Each row has a name. Each question is about the rows just above it.

J661: [118 103 120 126 136 118 126]
J814: [117 101 120 125 137 207 125]
J170: [117 101 120 208 119 207 125]
J151: [119 106 121 126 135 127 126]
Which value appears more than once in J151? -> [126]
The entry that follows [208]: -> [119]
Right after [121] comes -> [126]
What comes right after [137] in the named rows? -> [207]
Whose row is [119 106 121 126 135 127 126]? -> J151
What comes right after [135] in the named rows? -> [127]

J962: [147  77  94 117 133 146 103 139 161 119 117 140 111  79 122 115  98 166
  99 157 130  91 126 179 129 140 134 126 124 116]
J17: [115 155  89 130 120 116 109 113 109 132  94 122 139 144 105 123 143  49
 137 106  93 126 121 113 119 111 107 134  86 130]
J143: [141  77  84 104 131 149  95 132 158 120 109 142 111  72 119 107 101 144
  95 154 119  94 124 179 136 140 131 125 117 119]
Whose row is [141  77  84 104 131 149  95 132 158 120 109 142 111  72 119 107 101 144
  95 154 119  94 124 179 136 140 131 125 117 119]? -> J143
The entry that follows [143]: -> [49]

J726: [146 166 112 108 155 107 132 156 162 107 142 134 163 120 127 147 132 140
 143 131 114 120 126 147 112 137 144 109 126 130 136]
J821: [146 166 112 108 155 129 132 106 162 107 142 134 123 120 127 124 132 140
 143 131 114 120 126 132 131 123 120 138 110 144 111]
J840: [112  52 164 204  56 107 155  91  63 188  67 142 158 142 107 196 147 119
  75 165 197 176 200  96 132 135 151  73 183  78 176]
J357: [146 166 112 108 155 139 132 156 162 107 142 134 123 120 127 124 132 140
 143 131 114 120 126 132 131 123 120 138 110 144 111]
What comes right after [135] in the named rows? -> [151]
The row with [112  52 164 204  56 107 155  91  63 188  67 142 158 142 107 196 147 119
  75 165 197 176 200  96 132 135 151  73 183  78 176] is -> J840
Right after [196] comes -> [147]
Whose row is [146 166 112 108 155 107 132 156 162 107 142 134 163 120 127 147 132 140
 143 131 114 120 126 147 112 137 144 109 126 130 136]? -> J726
Whose row is [146 166 112 108 155 139 132 156 162 107 142 134 123 120 127 124 132 140
 143 131 114 120 126 132 131 123 120 138 110 144 111]? -> J357

J724: [118 154 118 138 156]
J562: [163 149 163 163 149]
J714: [205 173 166 137 167]
J946: [205 120 113 137 167]
Which value appears more than once in J724? -> [118]
The row with [118 154 118 138 156] is -> J724
Right after [154] comes -> [118]
[163 149 163 163 149] is in which row? -> J562
The entry that follows [113]: -> [137]

J142: [ 76  53  45  54  79  57 153 187 207 211 196 167 131  94  63 100  48  67
  98 136 172  57 211 203  57 149 109 100  52  44  57  83 119 157 188 208
 210 194 165 129  90  61  46  49  68 100]
J93: [ 76  53  45  54  79 114 153 187 207 211 196 167 131  94  63  47  48  67
  98 136 172 199 211 203 182 149 109  74  52  44  57  83 119 157 139 146
 152 155 158 159 157 153 149 143 135 126]
J188: [172 172 170 168 158 164 162 160 158 155 151 148 145 141 138 134 131 128
  83 119 116 112 110 106 104 158  97  95  83 158  89  87  86  84  83  83
  83  83  84  83  85  87  87  90  93 158]
[ 76  53  45  54  79  57 153 187 207 211 196 167 131  94  63 100  48  67
  98 136 172  57 211 203  57 149 109 100  52  44  57  83 119 157 188 208
 210 194 165 129  90  61  46  49  68 100] is in which row? -> J142
Where do [ 76  53  45  54  79 114 153 187 207 211 196 167 131  94  63  47  48  67
  98 136 172 199 211 203 182 149 109  74  52  44  57  83 119 157 139 146
 152 155 158 159 157 153 149 143 135 126] appear? -> J93
Whose row is [172 172 170 168 158 164 162 160 158 155 151 148 145 141 138 134 131 128
  83 119 116 112 110 106 104 158  97  95  83 158  89  87  86  84  83  83
  83  83  84  83  85  87  87  90  93 158]? -> J188

J21: [192 165 192 150  89 194 109 184 192  87 178 130 139 165 163 143]
J22: [ 78  98  67  98 145  75  98  94  98 142  94 137 123 128  94 142]
J802: [197 207  66 207 114 115 161 200 200  91 181 183 140 193 143 179]
The entry that follows [67]: -> [98]
The row with [ 78  98  67  98 145  75  98  94  98 142  94 137 123 128  94 142] is -> J22
What comes right after [114] in the named rows? -> [115]
[197 207  66 207 114 115 161 200 200  91 181 183 140 193 143 179] is in which row? -> J802

J700: [152 144 149  64 130 186 129 178 140 140 126 133 120 143  90 166 131 125
 178 149 182  82 163 117 162  97 122 169 108]
J986: [141 136 136 142  98 116 154 121 138 124 137 126 104 127 112 134 106 117
 151 145  97 135 124 117 164 138 116 135 104]
J452: [129 124 132 140 110 113 135 120 123 123 129 124 122 127 128 133 112 124
 135 131 111 141 122 126 137 136 127 113 136]
J27: [155 123 157  95 133 137 122 136 122 112 120 158 123 123 150 120 114 140
 166 130 131 158 144 144 110 105 142 113 170]
J382: [134 139 125 107 151 156 119 144 138 137 159 131 135 133 124 125 148 130
 129 126 155 104 142 129 122 114 130 156 114]
J487: [156 104 146  71 123 147 107 157 109  99 124 150 117 141 133 145 101 129
 183 131 145 137 149 121 150 112 149  96 177]
J559: [123 136 146 108 112 128 127 126 112 120 125 122 123 158 100 161 108 135
 137 141 121 123 118 122 173 137 138 119 100]
J112: [111 139  90 196 110  85 167  88 145 141 153 105 121 113 131 108 144 112
  84 130  73 114  99 124 141 164 103 150  62]
J231: [126 116 122 164 111  98 138 110 125 124 132 124 125 110 151 115 118 122
 122 123 101 155 119 135 107 138 123 104 152]
Whose row is [152 144 149  64 130 186 129 178 140 140 126 133 120 143  90 166 131 125
 178 149 182  82 163 117 162  97 122 169 108]? -> J700
Which value appears more than once in J112? -> [141]
Whose row is [111 139  90 196 110  85 167  88 145 141 153 105 121 113 131 108 144 112
  84 130  73 114  99 124 141 164 103 150  62]? -> J112

J526: [119 102 119 119]
J804: [128 118 135  84]
J903: [132  52 132  91]
J556: [138 138  92 117]
J525: [133 103 103 108]
J321: [121 127 140 141]
J429: [121 127 183 133]
Which value appears more than once in J526? -> [119]
Which value appears more than once in J556? -> [138]
The entry that follows [92]: -> [117]
What comes right after [102] in the named rows? -> [119]
What comes right after [183] in the named rows? -> [133]
Repeated in J525: -> [103]
Which value appears more than once in J903? -> [132]

J295: [130 137 136 148 127 135 147]
J880: [ 95 179 106 151 106  96 134]
J879: [127 133 129 129 134 132 129]
J601: [126 129 128 132 124 127 132]
J915: [129 126 130 130 127 131 130]
J190: [140 122 139 131 133 141 135]
J964: [132 130 134 133 133 135 134]
J41: [ 84 118 121 149  93 142 161]
J650: [109 122 117 144 122 111 131]
J217: [117 139 127 146 117 128 145]
J319: [165 141 157 158 137 140 128]
J178: [206 158 162 131 180 127 119]
Repeated in J650: -> [122]
The row with [109 122 117 144 122 111 131] is -> J650
Which value appears more than once in J880? -> [106]
What comes right after [96] in the named rows? -> [134]
What comes right after [111] in the named rows? -> [131]
The value that J915 holds more than once: -> [130]

J287: [174  90  99 180 123 124 141 133 179 138]
J174: [174  90  99 180 123 124 141 133 105 138]
J332: [159  96  99 180 123 124 141 133 123 138]
Whose row is [174  90  99 180 123 124 141 133 105 138]? -> J174
Whose row is [159  96  99 180 123 124 141 133 123 138]? -> J332
What comes right after [96] in the named rows? -> [99]
Repeated in J332: -> [123]

